One vector is turned by the same rotation once a step. Each row is the vector after some number of steps, and that number follows the row.
The counts run from 0 to 351.
-0.59  1.28 -1.86 -0.32 -1.90  1.77  3.93  5.60  0.20 -3.89  2.36  0.90  2.62 -2.48 -0.11  2.45  0.30  1.48 -2.65  1.43 -1.33 -0.38 -4.42 -0.44 -1.27  2.53 -2.48  0.01 -1.78  0.17 -0.56 -0.56 -0.44 -3.71 -0.87 -2.83  0.48 -0.12  1.48  0.51 -0.32  2.01 -3.11 -2.06  0.91 -1.87 -2.80 -3.74  0.60  1.59 -1.79 -0.03  0.86  0.18 -0.98  2.16 -> 232
-1.72  1.16 -4.64 -1.32 -0.16 -0.03  0.78  2.65  3.28  1.17  0.22 -3.32 -0.17 -5.53  0.95  3.85 -1.37  1.54 -1.22 -0.07 -2.80 -2.29 -0.16 -2.07  0.98  1.61 -1.55 -3.44  0.49  0.18 -3.70  3.14  1.63 -2.06  0.71  1.81  0.08  0.83  1.81 -0.39  0.31  1.45 -1.84 -1.46  3.47 -0.86  0.78  2.64 -0.52 -1.25  1.02  1.87 -0.05 -2.17 -1.65  2.09 -> 9
-0.39 -0.66 -3.76 -0.89 -0.67 -0.99  4.40  7.80 -0.40 -3.32  0.86  1.29  2.50 -1.26 -0.66  0.89  0.50  0.26 -0.87  1.36 -2.74 -0.01 -3.29 -1.42  0.84 -2.81 -3.49 -0.75 -0.13 -2.17  0.79  0.63  2.05 -3.79  1.96  0.90 -0.66  1.53  2.59 -1.14  0.36 -1.73 -0.61 -0.65  0.60  1.09  1.37 -1.83 -1.70  0.16 -2.99  2.07  0.04 -0.33 -0.28  2.14 -> 64
-0.73  1.27 -4.23 -1.33  1.43  0.29  3.81  3.76 -0.27 -0.88  1.74 -0.15  2.99 -2.91  0.73  3.12  0.42  0.92 -2.46  0.67 -1.00  0.23 -0.87  1.59  1.29 -3.64 -5.19 -3.08  2.94 -1.16 -1.01 -1.63  2.97 -1.42 -0.93  1.67 -0.50 -2.73 -1.58  0.40  1.56  0.90 -0.15 -1.14  1.66 -1.89  0.25 -0.58 -2.53 -1.19  0.15  1.08 -2.77 -0.81  2.17  3.80 -> 203
 0.10  1.23 -4.03 -2.91 -2.07 -0.12  2.48  5.38  1.37 -0.75  1.34 -1.63  3.43 -2.41  1.42  2.17 -0.91  0.89 -1.06  1.38 -1.20 -1.33 -4.31 -1.46 -0.52 -0.16 -4.48 -1.47 -1.19 -0.48  1.73  0.18 -2.00 -1.88  4.41 -1.14  0.99 -0.39  0.44  0.46 -2.55  0.30 -0.03 -1.41  0.93  0.80  0.71  0.08  0.67  4.72 -0.84  0.22  2.35  2.07 -1.45  2.09 -> 237
 1.97  0.11 -1.32 -1.19 -3.97 -0.29  2.15  4.21 -1.26 -0.69  1.53 -0.55  2.01 -4.42  0.15  0.54 -0.16 -1.36 -2.17 -0.71 -2.44 -1.96 -2.60 -0.30  2.16 -3.31 -5.41  0.06  2.27 -0.40 -1.50 -1.32 -1.61 -4.71 -0.96 -1.77 -1.55 -1.38  1.31  0.09  0.80 -0.94 -0.89 -2.28  0.96 -2.46 -0.49 -0.25  0.07  3.11 -0.17 -0.38 -0.38  1.39 -2.87  0.65 -> 46
-0.71 -1.95 -4.08 -0.92 -0.87  4.47  4.65  4.43  1.45  0.05  1.97 -0.41  4.71 -1.02  0.81  0.27 -1.97  1.35 -0.28  1.01 -1.24  1.63 -4.60 -1.30 -1.37 -1.07 -1.92 -3.10 -0.38 -1.13  0.91 -0.54  1.93 -0.65  1.96 -1.70 -0.83  1.07  1.42  0.25  0.38  0.09 -4.08 -1.59  0.28 -3.79 -0.41 -2.47  0.46  1.15 -0.68  2.59 -0.88 -0.15  1.72  0.85 -> 18
-1.19  0.80 -1.51  1.22 -1.14  2.10  3.66  2.51 -1.14  0.76  3.53  0.55  3.90 -3.96  1.37  1.00 -1.61  1.98 -5.75 -0.19 -2.44 -1.11  1.14  0.07  1.90 -0.93 -0.90 -4.19  0.27  1.54 -3.38 -1.14 -0.54 -2.57 -0.59 -0.58  0.85 -0.36  2.34  0.89  1.57 -1.52 -2.40 -0.84  1.17 -1.73 -0.25 -0.92  0.70  0.80  1.95 -1.74 -2.78  0.31  1.20  4.16 -> 247
 0.52  0.38 -2.05  0.42  0.14  1.54  4.59  5.81 -1.39 -0.88  0.60  0.81  4.91 -1.61  0.55  0.10 -0.56 -0.68 -1.67  1.95 -2.28  1.13 -2.59 -1.66  0.17 -3.91 -1.27 -2.69 -0.82 -0.22  1.60 -0.20  1.28 -3.95  1.02  0.62  2.97  2.19  2.69  0.25  0.99 -3.45 -1.19 -2.51  0.09 -1.30  2.19 -1.63  0.66  2.55 -2.07  0.71 -1.49  0.53  0.86  0.16 -> 189
-2.26  2.20 -2.63 -1.10  0.26  0.31  1.98  3.93  2.06 -0.77 -0.92 -2.93  0.31 -3.14  0.71  2.04 -2.08 -0.47  0.80  0.81 -0.96 -0.78 -0.94 -1.82  0.32 -1.24 -5.10  0.33  1.97 -0.22  0.51  3.40  0.82 -4.59  1.16  2.97  2.13  0.60  1.48  0.88  2.78 -0.94  2.47 -2.62  2.40 -0.88  2.60  1.85 -1.05  0.72 -1.45 -0.27  0.67 -3.46 -3.60  0.51 -> 132
-1.44  2.55 -3.61 -0.89 -1.55  3.30  1.81  2.95  0.92 -0.32  1.66 -1.66  1.60 -3.43  0.44  2.94 -0.38  0.56 -0.05  2.04 -0.71 -0.15 -5.27 -0.57 -0.85  4.32 -1.31 -4.34  0.26  2.37  1.58  0.89 -0.17 -0.66  0.28 -0.47  2.16 -1.78  2.49  1.72  2.08  0.01 -1.63 -3.65  3.09  0.35 -0.42 -3.11  1.41  2.57  0.43  0.70 -0.93 -1.66  1.45  0.72 -> 100
-1.50  0.24 -5.03 -1.83 -1.68 -1.10  2.13  5.04  1.62 -1.08  0.61 -1.46  1.76 -1.73  1.12  2.34 -0.98  1.32  0.98  0.67 -1.39 -1.80 -2.12 -2.06  0.67 -0.87 -5.98 -1.99  2.08 -1.72  1.26  3.00  1.48 -2.03  4.20  2.09 -1.67 -0.26  0.59 -1.16  1.56 -0.12  1.34 -0.26  2.07  1.61  2.47  0.59 -2.20 -0.37 -1.43  1.52  0.03 -2.78 -1.55  2.13 -> 68
-1.13  2.50 -1.19 -0.41 -2.88  1.37  1.90  2.50  0.29  0.47  2.81 -1.66  0.50 -5.38  1.03  3.22 -1.26  1.17 -3.68 -1.47 -3.51 -2.42 -0.64  0.18  1.93  2.18 -3.08 -2.75  0.63  1.45 -4.14 -0.69 -0.23 -2.59 -1.15 -0.93 -0.13 -1.35  0.71  0.97  0.28  2.19 -2.70 -2.78  3.05 -1.84 -1.33  0.10  2.44  0.86  1.29  0.06 -0.89 -0.99 -1.49  2.71 -> 308
-1.05  1.10 -3.06 -1.50 -0.06  0.78  2.99  4.66  1.40 -0.88 -0.91 -2.32  1.42 -1.58  0.63  1.07 -1.38 -0.44  1.49  1.06 -0.90  0.73 -2.85 -1.29  0.36 -2.50 -5.87  0.29  1.47 -0.39  1.85  2.09  1.30 -4.24  2.36  3.08  1.86  0.50  1.50  0.75  2.79 -1.82  2.86 -2.77  1.49 -1.38  2.81  0.59 -1.04  2.08 -1.33  0.72 -0.10 -2.41 -3.29 -0.08 -> 130
-1.00  0.81 -2.88 -0.48  1.32  1.37  3.95  3.74  1.03 -2.62  0.60  0.70  2.65 -4.26 -0.15  0.96  0.31  0.98 -1.90  0.42  0.81 -0.96 -1.57 -0.67 -1.38 -3.63 -3.46  1.64  2.17 -0.68 -0.29  1.27  0.29 -5.86 -2.67 -1.13  0.87 -0.54  1.96  1.17  2.44 -1.44 -0.52 -1.57  0.70 -4.98 -2.62 -0.74 -2.34  1.20  0.30 -1.88  0.02 -0.24 -2.22  0.93 -> 340
-1.53  2.46 -3.59 -1.52 -1.34  3.41  2.21  3.00  0.92 -0.28  1.22 -2.47  1.55 -3.19  0.07  2.64 -1.07 -0.37 -0.45  1.89 -1.01  0.44 -5.44 -0.36 -0.33  3.98 -1.66 -4.77  0.77  2.14  1.13 -0.04  0.12  0.17  0.65 -0.45  1.95 -1.53  2.06  1.76  2.07  0.07 -1.40 -4.08  3.09  0.70 -0.18 -2.54  1.57  2.51 -0.11  1.28 -0.97 -1.21  2.44  1.24 -> 99
-2.55  1.08 -2.30  0.45 -2.11  3.49  1.92  2.78  1.02 -1.51  2.18 -1.41  1.55 -2.37  1.01  3.20 -1.26  1.44 -1.91  2.42 -0.54  0.20 -3.27 -1.56 -1.34  5.37 -0.67 -2.76 -0.14  2.22 -1.64  1.56  0.48 -2.45 -1.41 -0.79  1.45 -0.24  1.81  0.64  2.47  1.66 -2.88 -3.02  2.00 -1.28 -1.93 -3.32 -0.13 -1.03 -0.73  0.18 -1.23 -3.75 -0.46  1.35 -> 228
-2.71  0.95 -5.44 -1.62  1.67  2.84  4.85  3.40  1.49  0.26 -1.10 -1.07  1.17 -2.90  1.79  1.17 -0.25  2.42  0.45  0.34  0.60  1.12 -3.61 -0.40 -2.32 -1.98 -2.70 -1.97  1.93 -0.11  1.92  1.96  2.26 -0.58  0.56  1.45  2.17 -1.32  2.74  1.02  2.70 -2.02  1.09 -2.59  1.26 -3.26 -0.72 -1.09 -2.39  0.25  2.58  1.03 -1.03 -1.87  0.47  1.12 -> 208
-3.01  2.02 -3.61 -0.46  0.04  0.69  1.81  2.58  1.95 -0.29  1.86 -1.27  1.43 -3.74  2.24  3.55 -1.65  3.12 -2.05 -0.50 -0.79 -2.08  0.85 -0.75 -0.15 -0.28 -4.64 -2.00  2.52 -0.69 -2.07  2.16  1.57 -2.29 -0.25  0.92 -0.20 -2.08 -1.36  0.32  1.99  2.62 -0.26 -0.94  2.57 -2.56 -0.43  1.10 -1.64 -2.67  1.17 -0.41 -1.06 -3.74 -1.24  4.05 -> 73
-1.65  2.20 -3.14 -0.70  1.39 -1.02  2.20  4.22  1.66 -0.93  0.13 -1.49 -0.12 -5.77 -0.56  3.69 -0.69 -0.24 -3.49  0.20 -3.22 -1.68  1.09 -0.68  1.64 -1.03 -1.84 -1.48  1.67 -0.82 -3.92  1.59  2.45 -4.16 -2.84  1.83  0.95 -0.32  0.51 -0.04  0.99  0.96 -1.38 -2.18  2.75 -1.33 -0.16  2.10 -1.49 -2.09 -0.79  0.16 -0.10 -1.29 -0.40  2.92 -> 137
-1.16  0.30 -4.18 -0.12 -0.01  0.72  1.30  2.11  2.62  1.33  1.49 -2.19  1.17 -5.30  1.12  4.06 -0.61  2.38 -2.55  0.20 -2.54 -1.91  0.29 -1.80  0.48  1.12 -1.04 -4.29  0.40  0.60 -4.91  1.91  1.99 -2.79 -1.02  0.46 -0.58  0.72  1.20 -0.57  0.09  2.25 -3.80 -0.86  3.22 -2.31 -0.40  1.22 -0.47 -1.99  1.15  1.70 -1.23 -2.03 -0.73  2.47 -> 11
-0.22  2.39 -1.01 -0.59 -2.25  1.39  2.12  3.11 -0.09  0.63  2.48 -0.82  1.25 -5.46  1.09  3.07 -1.07  1.21 -3.97 -1.21 -3.71 -1.63 -0.84  0.66  1.79  1.45 -2.82 -3.33 -0.12  1.12 -3.75 -1.32  0.18 -2.39 -1.30 -1.00  0.38 -1.13  0.26  0.93 -0.38  2.49 -3.10 -2.90  2.62 -2.64 -1.19 -0.11  2.80  0.96  1.27  0.59 -1.20 -0.11 -0.73  2.69 -> 309
 0.85  1.73 -2.61 -1.07 -2.30  0.58  0.62  3.00 -1.26  2.76 -0.87 -3.74  2.00 -3.47  3.26  2.81 -1.72 -1.35 -1.27  1.02 -2.29  0.22 -2.86 -1.28  1.34 -2.11 -3.33 -4.07  1.87  1.05  0.38  0.39  0.58 -1.72  0.85  2.31  3.36 -1.02  0.17 -0.68  1.44 -1.72  1.17 -5.06  1.70 -1.11  3.31  1.40 -0.02  1.55  0.53  0.93 -2.32 -1.59 -0.71 -0.02 -> 52
-2.16  1.02 -4.80 -3.00  0.29 -0.25  3.25  5.59  3.00 -0.09 -1.05 -3.58 -0.52 -3.29  0.26  1.91 -2.40 -0.15 -0.05 -0.39 -2.85 -0.53 -1.87 -1.24  0.81 -0.73 -3.75 -0.67  0.66 -1.07 -0.81  2.32  1.32 -1.59  3.24  2.11  0.77  1.10  1.73  0.74 -0.39 -0.18  1.08 -2.43  1.68 -0.22  1.75  3.11 -0.94  0.71 -0.80  1.76  2.57 -0.53 -1.95  1.43 -> 5
 0.11  0.63 -2.52 -0.08 -0.71  2.80  2.65  3.30  0.65  1.26  0.68 -0.55  4.98 -2.34  2.14  0.87 -0.70  2.00  0.46  1.59 -1.47  0.40 -3.19 -2.72 -1.17 -1.12 -1.35 -4.06 -1.85  1.24  2.54  1.72  0.19 -3.11  3.23  0.35  3.56  2.02  2.96  0.45  0.50 -2.19 -1.21 -1.87  1.34 -2.45  2.33 -0.91  2.23  4.13  0.10  1.09 -0.77 -0.57 -0.90 -0.71 -> 317
-1.55  1.64 -5.52 -1.51  2.05  0.84  3.20  4.13  0.97  0.13 -1.26 -0.78  0.94 -4.65 -0.46  2.78  0.97 -0.59  0.39  1.75 -1.33 -0.26 -3.18 -1.16  0.16 -1.40  0.02 -4.42  1.98  0.26  0.88  2.21  2.99 -1.31 -0.37  2.04  1.86 -0.02  3.64  0.86  1.68 -2.55 -0.79 -2.79  3.27  0.40  0.81 -0.56 -1.42  0.32  0.40  2.37 -1.29 -1.28  2.80  0.74 -> 270
-0.77  0.81 -5.07 -1.42  1.43  2.32  3.26  1.99  0.72  0.42  1.89 -2.83  4.40 -2.65  0.09  2.19 -0.24 -0.23 -2.33  3.23  0.95  1.00 -2.88  0.54  0.33  0.14 -1.86 -4.78  0.63  2.34 -0.04 -1.23 -0.80 -0.82  1.11  1.02  1.79 -1.56  2.55  2.54  0.91 -2.52  0.28 -1.46  0.90  1.33  0.60 -1.47 -1.48  3.55  1.14 -0.25 -1.80  0.94  3.09  2.92 -> 35
 2.38  0.73 -2.27 -2.17 -3.34 -0.32  1.17  4.26 -1.54  1.67  0.04 -2.52  2.25 -3.73  1.80  1.88 -1.20 -2.15 -1.96  0.03 -3.27 -0.67 -3.67 -0.10  2.26 -3.99 -5.55 -2.00  2.54 -0.36 -0.53 -1.62 -0.48 -2.39  0.86  0.74  0.33 -1.49 -0.14 -0.37  0.46 -1.18  0.30 -4.06  0.73 -1.80  2.14  1.20  0.20  3.06 -0.08  0.48 -1.12  1.10 -1.40  0.56 -> 49
 0.58 -0.39 -2.70 -0.98 -1.66  2.33  1.63  3.00  1.79 -0.45  3.29 -4.30  3.60 -2.62 -0.95  2.02 -3.74 -2.64 -3.93  2.12 -2.04  0.30 -1.53 -0.72  1.95  0.95 -3.52 -2.23  1.09  0.03 -4.07 -2.33 -0.31 -2.47 -0.96 -0.49 -1.61  0.03 -0.87  0.65  0.55  2.19 -3.23 -1.83  0.72 -1.52  0.70  0.54 -0.26  0.94 -2.90 -0.24 -0.46  0.00  0.11  2.56 -> 93
 1.40  0.72 -4.17 -2.06 -0.69  0.79  2.38  4.61  2.40 -0.90  1.78 -3.49  1.51 -3.16  1.13  1.88 -4.00 -0.30 -4.23  1.97 -2.41  1.20 -3.87 -0.27 -0.40  0.64 -2.93 -2.67 -0.87 -0.80  0.15 -1.77 -0.04  1.78  0.85  0.50  0.89 -1.73 -1.02 -1.46  1.27  2.09 -0.04 -2.27 -0.07 -1.02  1.65 -0.12 -0.82  1.45 -0.63 -0.75  0.82  1.45  1.50  4.29 -> 158
 1.12  1.06 -2.35 -1.28 -1.62 -0.36  2.33  4.86 -0.55 -0.91  1.89 -0.05  5.59 -3.23  1.38  1.50 -0.48  0.23 -3.16  1.15 -0.54 -2.11 -1.64 -1.73  0.20 -3.67 -4.00 -1.15  0.26 -0.98 -0.07 -0.70 -2.62 -5.10  1.51 -2.17  1.29 -0.37 -0.01  0.91 -2.31 -1.38 -1.19 -0.89  0.13 -0.88 -0.11  0.52 -0.20  4.20 -1.20 -1.94  1.01  2.77 -1.25  2.11 -> 109
-0.46  0.74 -1.55  1.26 -1.22  1.76  1.10  3.00  1.82 -0.41  1.35 -0.51  4.59 -3.30  1.18  0.15 -2.23  1.63 -0.07  1.28 -1.09 -1.34 -0.49 -4.42 -0.73 -0.44 -1.20 -2.44 -0.87  0.58  1.63  3.74 -0.76 -5.55  2.44  0.04  2.90  2.80  3.05  0.43  2.62 -1.89 -1.25 -0.54  1.79 -1.90  2.72 -0.10  1.66  2.91 -1.11 -1.32 -0.04 -1.72 -2.46  0.08 -> 320
 1.22 -0.62 -2.64  0.11 -1.40  2.44  4.90  3.96 -0.78  0.00  2.20  0.67  3.03 -2.45 -0.16 -1.42 -0.32  1.03 -1.30 -0.24 -2.56  1.16 -3.86  0.52  1.26 -2.23 -2.95 -3.55 -0.11  0.97  1.35 -1.40  0.67 -1.53  2.33  0.63 -0.21  0.64  4.64  0.41  2.92 -3.25 -0.66 -1.16  0.61 -1.58  1.71 -3.37  1.25  3.46  1.61  1.01 -2.68  0.46  0.46  1.48 -> 252
